Families of rows that turns and mirrors carry onto each other, the same ones carrying the whole set onto itself: the rest of each named row's family, in list order:
3 families of 6 rows:
j_13: [-0.81 -1.15 -1.79  0.93  0.80  1.39  0.05 -0.09 -2.07 -1.77 -0.86 -2.16
  0.46  1.30  0.22  2.68 -0.91  0.59  1.08  0.64  0.49  3.26  2.66 -1.98]
j_862: [-1.93 -0.65  0.27 -0.15  0.66 -0.89  1.68 -0.87  1.26 -1.26 -1.89  0.00
  1.62 -1.75  1.73  1.71 -0.32  2.54  0.98  1.54  1.89  0.95  0.87 -2.53]
j_10: [ 1.33 -2.02 -0.11 -1.28  1.83  2.09 -0.44  1.98  0.99  0.57 -0.41  1.94
 -1.51  0.53  2.71 -0.75 -0.33  1.98  0.11  1.31 -2.17 -1.14  1.34  0.64]
j_309: [-0.56 -1.28 -3.60 -1.33  0.78 -1.34  0.93 -2.12  0.46  0.47 -0.55  0.55
 -1.47  1.09 -1.82 -0.42  2.25 -1.91 -0.97  2.49  0.52 -1.07  2.00 -1.52]
j_658: [ 1.50 -1.30 -1.19  3.75 -1.44  1.61  3.29  2.35  0.09  1.39 -1.14 -1.66
 -1.62  0.17 -0.20  1.77  2.00 -0.12 -0.05  0.43 -0.33 -0.16  2.14 -0.92]
j_113: [-0.11 -2.50 -1.51  0.59 -0.63  0.87 -0.28 -1.17 -1.42 -0.56  0.37 -2.29
 -0.06  0.83  0.10  3.05  0.17  0.15  0.64  0.43  0.23  3.76  3.42 -1.67]
j_158: [ 0.44 -1.86 -4.11 -0.19 -0.40 -0.93  1.62 -1.49 -0.06  1.22 -0.68  0.15
 -2.39  0.74 -0.74  0.07  2.99 -1.94 -2.06  1.77  0.72 -0.36  2.23 -1.14]
j_161: [ 1.81 -1.95 -0.75  3.35 -1.71  1.02  1.94  2.79 -0.49  0.50 -0.96 -2.43
 -0.62 -0.23 -0.23  0.68  2.41  0.06 -0.82  0.75 -1.26 -1.83  1.53 -1.07]
j_413: [ 2.07 -0.27 -0.99 -0.18  3.11 -1.56  0.89 -1.11  2.38 -3.04  1.08 -0.11
 -1.51  1.65 -0.04  0.75  1.80 -0.58  0.80  2.18 -2.18 -1.28  0.50 -1.47]
j_833: [-2.16 -1.77  1.03 -0.53  0.03 -1.01  1.17 -1.29  1.85 -0.73 -1.94  1.04
  1.22 -1.53  0.92  1.59 -0.86  3.02  0.46  1.01 -0.38  1.26  0.87 -1.81]
j_741: [ 2.50 -0.39 -0.73 -0.42  3.11 -1.85  0.29 -0.99  3.92 -2.88  0.34  0.37
 -1.07  1.12  0.98  0.81  0.63  1.03 -0.04  1.36 -1.91 -0.42  0.79 -1.56]
j_205: [ 2.02 -1.27 -0.14  3.59 -0.64  1.88  3.51  2.61  0.39  1.01 -1.07 -0.94
 -0.14  0.20 -0.13  0.07  2.04  0.11  0.22  1.55 -0.81 -1.89  2.74 -0.64]
j_365: [ 1.24 -2.78 -0.17  0.23  1.44  1.79 -0.88  1.10  0.13  0.95  0.19  0.07
 -1.12  0.76  2.78 -1.42  0.00  3.21  0.64  1.04 -1.72 -1.62  1.80  0.89]
j_949: [ 0.93 -2.46 -0.09 -0.90  1.06  3.19  0.44  2.00 -0.58  0.95  0.04  0.74
 -1.16  0.12  2.33 -1.34  0.11  1.87  1.30  1.88 -1.32 -1.49  2.53  0.58]
j_82: [-0.78 -1.72 -2.92 -0.34  0.63 -2.42  1.80 -1.53  0.24  1.19 -0.24  0.02
 -2.19  0.34 -1.44  0.15  1.27 -2.87 -1.48  1.11  0.61 -0.82  1.78 -0.14]
j_186: [-1.01 -1.11  0.09 -0.75  0.98 -0.33  0.66  0.19  2.91 -0.17 -2.16  0.39
  1.32 -1.89  2.12  1.70 -0.76  3.53  0.44  1.31  0.78  0.52  0.50 -2.16]
j_347: [ 2.50 -1.23 -1.23 -0.30  3.56 -2.10  0.72 -0.61  3.31 -2.39  0.56 -0.43
 -0.08  0.01  0.25  1.03  1.03 -0.42  0.12  2.26 -2.40 -0.79  0.00 -0.11]
j_165: [-0.38 -1.59 -3.56  0.23 -0.36  0.72  0.67 -0.01 -1.43 -1.39 -0.84 -2.94
 -1.14  1.02 -0.05  2.93 -0.21 -0.18  0.02  0.34  0.20  3.26  2.78 -1.73]

The rest of the family of j_186: j_10, j_658, j_158, j_741, j_165
The rest of the family of j_347: j_113, j_161, j_833, j_365, j_82

